Rotation paths and how fast each direction turns (degrees per step):
Each turn is a multiple of 5 degrees from 10 to 175, or 0.
Rotation 1:
-2.10, -3.21, 2.09, 3.68, 0.18, 3.11, 1.98, -2.50, 3.58, 3.89, -0.34, 2.78, -0.42, -1.08, -0.46, -3.90, -1.81, 3.93, -0.95, 0.05, 2.17
-0.35, -1.64, -1.68, 1.44, -1.11, 2.26, -3.19, 0.27, 1.86, 3.91, 0.87, 3.66, -1.44, 1.37, -2.43, -5.21, 2.24, 4.01, -1.13, 1.63, 3.42
-0.69, -0.16, -2.68, 2.71, -3.19, -0.22, -4.94, -2.13, 4.35, 3.52, 1.01, 1.46, 0.03, 1.68, -0.92, 0.73, -0.41, 3.55, -4.12, -1.08, 2.19
-3.26, -1.64, -1.25, 2.87, -1.09, 0.75, -2.26, -1.23, 0.30, 1.97, 3.32, -1.12, -0.30, -1.72, -0.80, -1.74, -2.43, 5.84, -5.47, -0.97, -1.77
-1.53, -3.57, 2.02, 5.01, 0.58, -0.91, 0.91, -1.20, 0.21, 3.84, 2.47, -0.34, 0.28, -2.00, -4.40, -1.17, -1.35, 4.13, -2.57, 1.57, 3.03
1.80, -3.89, -3.08, 3.07, 1.12, 1.18, 0.96, 0.40, 0.07, 5.36, -0.07, 1.14, 1.27, 1.12, -3.15, -2.61, 2.15, 3.50, -2.92, -1.99, 2.98
0.36, -1.61, -2.38, 3.14, -1.58, 0.01, -2.69, 1.14, 4.61, 0.56, 0.23, -1.64, -0.80, 0.40, -3.94, -0.69, 4.44, 4.23, -3.42, -2.85, 1.46
-1.87, -1.86, -0.78, 4.48, 0.13, -1.24, 0.44, -3.26, 4.29, 1.79, -0.21, -1.47, -2.72, -2.14, 1.20, -1.22, 1.23, 3.92, -4.92, -2.53, -1.08
-1.38, -2.49, 0.09, 4.01, 1.13, -1.32, -1.29, -1.76, -0.67, 3.49, 0.81, 0.04, -2.61, -5.08, -1.08, -4.12, 3.30, 4.05, -1.79, 2.11, 0.11
1.92, -0.80, -2.18, 4.80, -0.41, -0.69, -2.56, -2.80, -0.14, 7.09, -1.56, 0.88, -0.15, -2.32, -2.80, 0.12, 2.43, 2.04, -0.07, -0.58, 2.30
0.54, 1.20, -4.16, 3.66, 0.58, 1.57, -3.75, -0.23, -0.41, 3.00, -1.49, -2.20, -1.35, -0.04, -3.27, -0.60, 1.39, 5.30, -1.45, -3.88, -1.63
-1.52, 0.45, 0.53, 6.09, 3.42, -1.80, -1.85, -1.48, 2.84, -0.10, -1.46, -3.13, -1.63, -1.04, -2.10, 0.74, -0.74, 6.02, -1.47, -1.11, 0.30
-0.27, -2.90, -0.29, 4.53, 5.26, 0.33, 0.22, -1.34, 0.55, 2.37, -2.42, 0.76, 1.39, -3.27, 1.46, -3.05, 0.60, 5.71, -0.66, -0.17, 0.62
0.85, -1.59, 0.17, 3.66, 0.11, 2.54, -3.27, -0.01, 2.90, 2.66, -2.69, 1.85, 1.52, -3.35, -2.62, -2.22, 3.74, 4.16, 2.76, -0.17, 2.20
-0.44, 1.33, -1.80, 3.44, -1.20, 3.85, -2.66, -2.70, 4.60, 3.66, -3.39, 1.27, -2.10, 0.48, -0.32, -1.54, 0.07, 4.03, 0.35, -3.43, -0.21
-3.08, 1.87, -0.44, 3.16, 1.39, 0.77, -4.87, -1.50, 2.06, 0.43, -0.02, 0.29, -3.71, 0.13, -0.21, -3.38, -1.20, 6.47, -1.32, 1.41, -0.36
-1.39, -0.99, 0.41, 4.30, 2.10, -1.04, -3.56, -3.03, 1.20, 3.86, -0.13, 2.42, 2.14, -1.64, 1.00, -0.42, -3.09, 5.14, -1.31, 2.52, 2.66
-0.25, -2.17, -1.35, 2.48, -0.32, 4.22, -3.35, 0.69, -0.81, 4.08, 0.38, 2.00, 4.16, -1.77, -2.60, -2.06, -1.40, 5.64, -0.21, -0.71, 0.78
Directions:
-0.81, 0.08, 1.16, 0.51, 1.61, -0.66, 1.60, -0.51, -0.53, -0.10, 0.21, -0.06, -2.05, 0.59, -0.02, -1.31, -0.85, 0.19, 0.01, 1.32, 0.46 -> 95
0.39, 0.10, 0.64, 1.02, -0.25, -0.89, 0.86, -1.62, 1.50, 1.02, -0.78, 0.28, 0.35, 0.44, 0.48, 1.88, -1.03, -1.02, -0.02, -0.39, 1.13 -> 155
0.26, -1.24, -0.57, -0.02, -0.95, -1.29, 1.23, 0.14, -0.40, 0.54, 1.47, -0.90, -0.58, -0.09, -0.88, 0.18, 1.25, -0.88, -2.07, -0.40, 0.14 -> 20
Rotation 2:
1.80, 2.77, 2.03, 3.54, -1.82, 0.96, 2.60, 0.12, -0.67, -4.70, 0.65, -2.11, -3.69, -3.17, -0.63, -1.63, 2.00, 0.73, 2.19, 2.75, 2.02
0.13, 5.13, 3.52, 4.53, 2.03, 0.31, 4.15, 1.05, 2.07, -2.59, -0.58, 2.00, -1.86, -0.91, -1.47, -1.10, 1.44, 0.99, -1.47, 0.41, 0.97
-0.25, 1.39, 0.95, 4.57, -1.17, -2.91, 2.14, -0.40, 0.98, -4.56, -1.94, 0.83, -3.04, -1.78, -0.97, -3.33, -0.59, 3.38, 1.12, 3.22, -0.36
0.71, 2.46, 3.02, 3.73, 2.38, -1.11, 2.61, 0.62, 2.49, -4.04, -1.06, -1.78, 0.24, -2.26, -2.18, -0.33, 2.63, 3.96, 2.71, -0.75, 1.80
-3.65, 2.01, 2.70, 4.90, -0.01, 1.48, 1.90, 0.05, 2.63, -3.19, -1.40, 0.02, 1.63, -1.39, 0.33, -4.02, 0.30, 3.51, -0.02, 2.30, -0.46
-0.28, 0.67, 0.90, 6.17, -2.67, 0.43, 1.32, -0.99, 1.05, -5.70, -0.62, -1.80, 0.37, -2.61, -1.92, 0.82, 2.78, 1.18, 1.85, 0.57, 0.06
0.65, 5.15, 3.09, 5.95, -1.08, 2.52, 3.07, 0.16, 1.20, -2.19, -0.77, -2.14, 0.77, 0.93, 1.19, -0.55, 0.53, 2.91, -0.44, 0.33, 1.11
-0.07, 2.47, 1.04, 6.12, -2.54, -0.34, -0.46, -0.77, 2.62, -4.46, 0.78, 2.88, -1.33, -1.49, 0.13, 0.72, 0.29, 3.17, -0.98, 2.92, 0.96
1.57, 3.99, 1.60, 6.80, -0.37, -3.00, 0.49, -1.41, 1.37, -2.00, -1.60, -1.07, 0.20, 1.26, -1.81, 0.07, 0.45, 3.56, 2.03, -1.38, 0.73
-0.87, 3.14, 2.55, 4.17, -0.41, 0.18, -2.05, -0.50, 2.95, -1.74, 1.29, -0.36, 0.66, -1.11, 1.16, -2.53, 0.04, 5.74, 2.02, 2.29, 2.59
-2.58, 2.58, 1.80, 6.92, -0.69, -0.60, -2.09, -1.92, 2.52, -2.29, 0.64, 0.90, 1.70, -1.25, -3.08, -0.85, 2.47, 0.55, 1.86, -0.89, 0.19
-0.18, 4.00, 1.94, 5.81, -3.02, 1.49, -0.76, -1.77, -0.68, -1.12, 0.46, -3.54, -0.20, 0.14, 0.31, -3.59, 0.72, 1.43, 3.12, 1.26, 1.29
0.13, 4.89, 2.77, 5.14, -1.00, 2.12, -1.30, -0.59, 1.73, -2.19, 3.33, 1.55, -1.44, -2.11, -1.01, 0.28, 2.64, -0.06, 0.38, 1.10, 2.88
0.03, 5.26, 1.64, 6.73, -1.55, -2.11, 0.38, -1.80, -0.10, -0.62, -0.34, 1.30, -2.74, 1.14, -1.73, -3.35, -0.42, -0.34, 0.53, 0.78, -0.11
2.16, 3.82, 2.27, 3.10, -0.04, -1.92, -1.04, -0.44, 0.75, -2.28, 1.92, -0.41, -3.76, -2.39, -1.21, -2.03, 1.30, 2.92, 3.63, 1.92, 3.47
-2.39, 4.76, 3.58, 4.37, 2.98, -1.05, 0.43, -0.23, 2.56, -0.39, 0.41, 2.03, -0.54, -1.00, -2.78, -4.07, 1.66, 0.99, 1.33, -0.18, 1.04
-1.88, 1.26, 1.50, 4.10, -1.58, -0.94, 0.00, -1.33, -0.19, -3.17, -0.03, -1.29, -2.15, -3.08, -1.92, -5.41, 1.27, 0.75, 3.79, 2.67, 0.14
0.14, 4.15, 3.73, 3.85, 1.31, 2.11, 2.72, 0.39, 0.62, -2.66, 0.94, -2.01, -0.86, -2.55, -2.31, -1.58, 3.91, -0.59, 2.25, -0.46, 2.01
Directions:
0.10, 0.88, -0.28, 0.97, -0.97, -0.05, -2.72, -1.01, 0.04, 1.47, 1.28, 0.14, 0.59, 1.00, 0.26, 0.40, -0.24, -0.01, 0.49, -0.46, 0.62 -> 20
1.27, 1.01, 0.98, -1.18, 0.96, 1.21, 0.42, 0.81, 0.02, 0.55, 0.72, -1.58, 0.20, 0.00, 1.04, 0.37, 0.35, 1.19, 0.58, -0.25, 1.64 -> 130
0.49, -1.29, -0.49, -0.67, -0.67, -0.03, -1.16, 0.00, 0.32, -1.52, 1.30, 0.51, -0.74, -1.92, -0.15, 1.30, 0.82, 0.22, 0.56, 0.97, 0.87 -> 155
